Here is a table of points, one per row:
[-0.09 -0.22 -0.2   0.17  0.2   0.67 -0.05 -0.98 -0.89  0.27 -1.2   1.62 -0.07  0.64  0.46 -1.18  0.38  1.23  0.41  0.71  0.07 -1.   -0.94  0.46]
[ 0.6  -0.26 -1.26 -0.08  0.65  0.03 -0.55 -0.34 -1.01 -0.12 -1.01  1.87  0.26 -1.05 -0.56  1.9   2.7   0.35  0.61  1.58 -0.52  0.45 -1.41 -0.7 ]
[-1.79 -0.19  0.21  0.   -1.04  0.52 -0.75  2.24  0.14  1.3   0.26 -0.06  0.52 -1.   -0.9  -0.66  0.42 -0.83 -1.   -1.85  1.49 -2.23  0.09 -2.48]
[ 0.89  0.65 -0.52 -0.56  0.32  0.65 -0.74 -0.56  0.74  0.36  0.86  0.09  0.2  -0.61 -0.3   0.4  -1.    0.21  0.33 -0.5  -0.06  0.73 -1.01  1.41]
[ 0.88  0.07 -0.57  0.07 -0.33  0.37  0.72 -0.25 -0.49 -0.52 -0.18  1.27  0.16 -0.54 -1.47  1.94  1.53 -0.7  -0.89 -1.04 -1.4  -0.82  1.01  0.73]
[ 0.41 -0.11 -0.58 -0.3  -0.08  0.87 -1.03 -0.54  0.57  0.44  0.43 -1.06 -0.3   0.18 -0.27  0.33 -0.7   0.86 -0.01  0.11 -0.65  0.32 -0.23  0.26]
[ 1.79  0.66 -0.61  0.27  0.21 -0.52  0.76  2.38  0.8   1.61 -1.25  1.25 -0.68  0.93 -0.76 -0.66 -0.41 -0.22 -0.21  1.32 -0.69 -0.23 -1.04  0.09]
[ 0.61 -2.38 -0.36  2.24  2.1   2.86  0.5   0.57 -3.06  0.5  -0.76 -0.06  0.42  0.25  0.03 -0.21  0.52  0.17 -0.67 -0.31  3.    2.4   2.63 -0.94]
[ 0.63  1.23  0.82 -0.93  0.73 -0.37 -0.54 -1.67  0.22  0.53  0.21  0.91 -0.69 -1.42  2.46 -1.99  0.   -2.37 -0.88 -0.98  0.15 -1.32  0.18 -0.74]
[ 0.28 -0.08 -0.52 -0.05  0.7   0.78  1.   -0.54 -0.45  0.3  -0.22  0.66 -0.55  1.94  0.24 -1.12 -0.33 -0.19 -1.39 -1.79 -0.66 -2.25  0.93  1.5 ]
[-1.54 -1.01  0.08  0.97 -0.41 -0.32 -0.4  -0.66 -0.75  0.45  0.61  2.74 -0.91 -0.43 -0.1  -2.26 -1.    1.04 -0.03  0.29 -0.08  0.05 -0.8   0.61]
[-0.57  1.25  0.58  0.9  -0.18 -0.56  0.23  2.52 -1.08 -0.47  0.3  -1.42 -0.69  0.16  0.99  0.09 -0.17  0.71  1.88 -1.37 -1.08  0.25 -0.29  1.4 ]
[-1.04  0.27  0.96 -0.74  1.46 -1.32  0.8   0.81  2.25  2.04  0.32  0.17  0.56 -0.9   0.55  0.16  0.67 -0.6  -1.41  0.54 -0.91 -1.23  1.88 -1.22]
[-2.11 -1.85  0.83  3.45  1.91 -0.46 -1.22  0.62  1.8   0.22 -0.14 -1.3   1.64  0.95 -0.15  1.24 -0.01 -0.87 -0.3   0.19 -0.49  0.31 -0.63  0.98]
[ 0.08 -0.17 -0.24 -0.71 -0.95  0.56 -1.24  0.28 -0.13  0.55 -0.18 -1.45  0.34  0.78 -0.05 -0.71  0.42 -0.33 -0.68  0.45 -0.44  0.7  -0.33  0.87]
[ 1.5  -0.31  0.18  0.9   0.65 -1.67  1.23  0.85 -0.1  -1.75 -0.35 -0.55 -0.39 -0.54 -0.1  -0.46 -0.15  2.22  0.12 -1.02  3.23  1.65  0.85 -0.79]
[-2.41  0.09  1.22  1.26 -0.72  1.15 -0.1  -1.3  -0.01 -0.58 -1.57  1.63 -0.83  0.09  0.6   0.49 -0.79  1.31 -0.28  0.15  0.17 -0.56 -0.03  0.48]
[ 0.27  0.47 -0.5  -0.68  0.09  0.62 -1.21 -0.18  0.61  0.35  0.53 -0.42 -0.17  0.45  0.54  0.8  -0.19  0.91 -0.21  0.09 -0.44  0.71 -0.66  0.56]
[-3.08 -0.26 -0.22  0.33 -0.86 -1.35  1.75 -1.26 -0.65  0.47  2.09  1.02 -1.05  0.19  0.14 -0.98 -0.38 -0.43 -0.43  0.78 -0.6   1.67 -0.82 -0.28]
[ 0.71  0.63 -0.4  -0.45 -0.05  0.66 -0.97 -0.79  0.55  0.45  0.71 -0.43  0.81  1.29  1.28  0.79  0.12  1.19 -0.73 -0.97 -0.62  0.91 -1.18  0.45]
[-0.79  0.09  1.07 -2.08  0.46 -0.24 -0.07  0.28 -1.98 -1.57  0.38 -0.13  0.76  0.6  -0.81  0.02 -0.65  1.09  1.84 -1.7  -1.25  1.09 -0.06  0.25]
[ 0.25  1.88  1.45 -0.31  0.36 -1.03 -1.87 -2.45  0.37  0.56  0.07  1.95 -0.44  1.67 -1.41 -0.53 -0.19 -1.61  0.21  0.26  1.25 -0.59  0.19 -1.48]
[ 1.24 -0.24 -0.05 -0.2  -0.22 -0.64  0.73  0.43  0.83  1.51 -1.72  1.06 -0.53  1.11  0.07  0.02 -0.11  0.61  2.48 -0.75 -0.39  0.35 -0.66 -0.85]
[ 2.03 -1.66  1.03  1.6   1.41 -2.29  2.46  1.06 -1.29 -0.69 -0.64 -1.05 -0.89 -0.85 -0.84 -0.54 -0.67  0.39 -2.77  0.4   2.45  1.4   0.08  0.1 ]
[ 0.44  0.19 -0.84 -0.04 -0.13  0.6   0.74 -0.51 -0.1  -0.27 -0.48  0.63 -0.46 -1.09 -1.14  1.5   2.19 -0.5  -0.52 -0.69 -0.98 -1.05  0.86  0.71]
[ 1.14  0.5  -0.68 -0.32 -0.25  0.74 -0.46 -1.03  1.07  0.25  0.7  -0.23  0.44 -0.1   0.21  1.26 -1.22  1.24 -0.41 -1.03 -0.87  0.99 -0.8   0.13]
[-1.13 -0.66 -0.42  1.22  0.96 -0.92 -0.04  1.73 -0.67 -0.64  0.67 -1.56 -0.95 -0.14 -0.45 -0.21 -0.14  0.27  2.97 -1.45 -0.86 -0.01 -0.15  1.21]
[ 1.32 -0.97 -0.5   1.07 -0.87 -2.72 -2.57 -0.65 -0.13 -1.97 -1.    0.38 -0.38  0.12  0.94 -0.37 -0.24 -1.53 -0.26  0.13 -1.72  0.04  0.84 -0.75]
[ 0.4  -0.06 -1.05 -0.87  0.25  0.61 -1.34 -0.15  0.38  0.77  0.75 -0.77 -0.39  0.   -0.34  0.33 -0.46  0.16  0.37 -0.27 -0.01  0.36 -0.46  0.55]
[ 0.48  0.52  0.26 -0.32  1.08 -1.47 -0.06 -1.76 -1.31 -2.82  0.72 -2.53 -0.41  0.05 -0.6   0.19  0.03  0.37 -0.7   0.9   1.11 -2.12 -1.95 -1.38]
[-0.31 -0.49 -0.07 -1.28 -0.61  0.46 -1.23  0.33 -0.51  0.53 -0.59 -1.79 -0.17 -0.34 -0.92 -0.88 -0.18  0.42 -0.37  1.22 -0.71  0.27  0.32  0.96]
[ 0.05  0.02  0.48 -1.19 -0.18  0.88 -1.06  0.21  0.5   0.05 -0.34 -0.43 -0.39 -0.52 -0.05  0.25 -0.41 -0.8  -0.36  0.13 -0.33  1.72 -0.8   0.95]
[-1.96  1.68 -1.57  0.49 -0.12  0.76  2.91  0.38 -0.38 -0.19  0.12 -1.03  0.07  0.71  0.5  -0.09 -0.88 -1.54  0.24  1.26 -1.34  1.25 -0.76 -1.44]
[ 0.01  0.4  -0.27  0.12 -0.54  0.3   0.68 -0.88 -0.15 -0.03 -0.06  0.72  0.39 -0.74 -1.06  1.04  3.13 -0.47 -0.48 -0.64 -0.46 -0.66  0.85  1.3 ]
[-1.6  -0.52  0.42  1.31 -0.98  0.58  1.36 -1.72  0.2   0.48  2.37  0.41 -2.27 -0.13 -0.03 -1.25 -0.13  0.38  0.43  0.69 -0.7   0.85 -0.03 -0.82]
These points spread out most along one direction. How far along it is each point below, from 0 to 99? 50 is the average, and the first point above lies past it. One standard deviation of the points above along it is 16.
[ 0.63 -0.39 -0.06 -0.09 -0.93 -0.5   1.2  -0.35  0.42  1.67 -2.75  0.18  0.55  0.8  -0.11 -0.35 -0.41 -0.08  1.96 -0.71  0.08  0.   -1.54 -0.29] >> 53
[-0.38  0.17 -0.12 -1.   -0.22  1.18 -1.05  0.37  0.44 -0.25 -0.57 -0.63 -0.03 -0.42 -0.93  0.02 -0.89 -0.29 -0.2   0.38 -0.25  0.62 -0.12  0.84] >> 56
[ 1.59 -0.64  1.13 -0.95 -0.98  1.66  1.73  1.67  0.83 -3.89  1.55 -0.51  0.86  1.06  0.77 -1.01  0.47 -0.79  0.31  0.84  0.47 -1.12 -0.31 -1.66] >> 42
[ 0.07  0.83 -0.99 -0.34 -0.9  -1.58  0.86  0.7   0.92 -1.62 -0.07 -0.96 -0.45  0.07  0.47  0.17  0.36  1.58  0.   -0.82  4.97  1.61  1.07  0.26] >> 20
[ 0.13  0.4   0.2  -0.58 -0.95  0.45 -0.74 -0.27  0.24  0.33 -0.07 -1.16  0.75  0.23 -0.7  -0.38 -0.43  0.23  0.06  0.75 -0.42  0.62  0.58  1.69] >> 57
[-1.37 -0.49  1.55 -0.15 -0.28 -0.57  0.28  0.24  1.88  1.12 -1.   -0.22  0.87 -1.65  0.79 -0.69  1.11  0.74  0.53 -1.31 -0.55 -1.37  1.26 -1.9 ] >> 55
[ 0.55  0.36 -0.18 -0.54  0.28  1.03 -0.78 -0.85  0.97  0.22  0.42 -0.43  0.54 -0.25  0.19  0.37 -0.35  0.11  0.35 -0.32 -0.15  0.93 -1.    0.99] >> 60
[ 0.57 -1.43  1.84 -0.33 -1.43 -0.12  1.24  2.15 -1.83  1.17  0.75 -0.05  1.14 -0.82  0.51  3.32  0.32 -0.2   0.46  0.95  1.62 -1.81 -0.08 -0.46] >> 37
[ 0.64  2.2  -0.32  0.47  0.69 -0.14 -0.24 -0.95 -0.18  0.59  1.08  1.01  2.87 -1.99  0.46 -1.01  0.32 -0.88 -0.02  0.98 -0.48 -1.26  1.22 -1.32] >> 61
[ 0.29 -2.28 -0.99 -1.26 -0.45 -0.53  0.87  0.75  1.2  -1.96  1.09  0.34  0.86  0.44  1.75  0.27 -1.48 -1.7  -0.17  2.46  0.44 -2.1   1.19  0.5 ] >> 51
[-0.06  1.94  0.04 -0.42 -0.09 -0.11 -1.74 -0.27 -0.8   0.31 -0.89  0.37 -1.06  0.87  0.18  0.7  -0.96 -0.55 -0.02  1.9  -0.1  -0.53  1.93 -0.41] >> 60
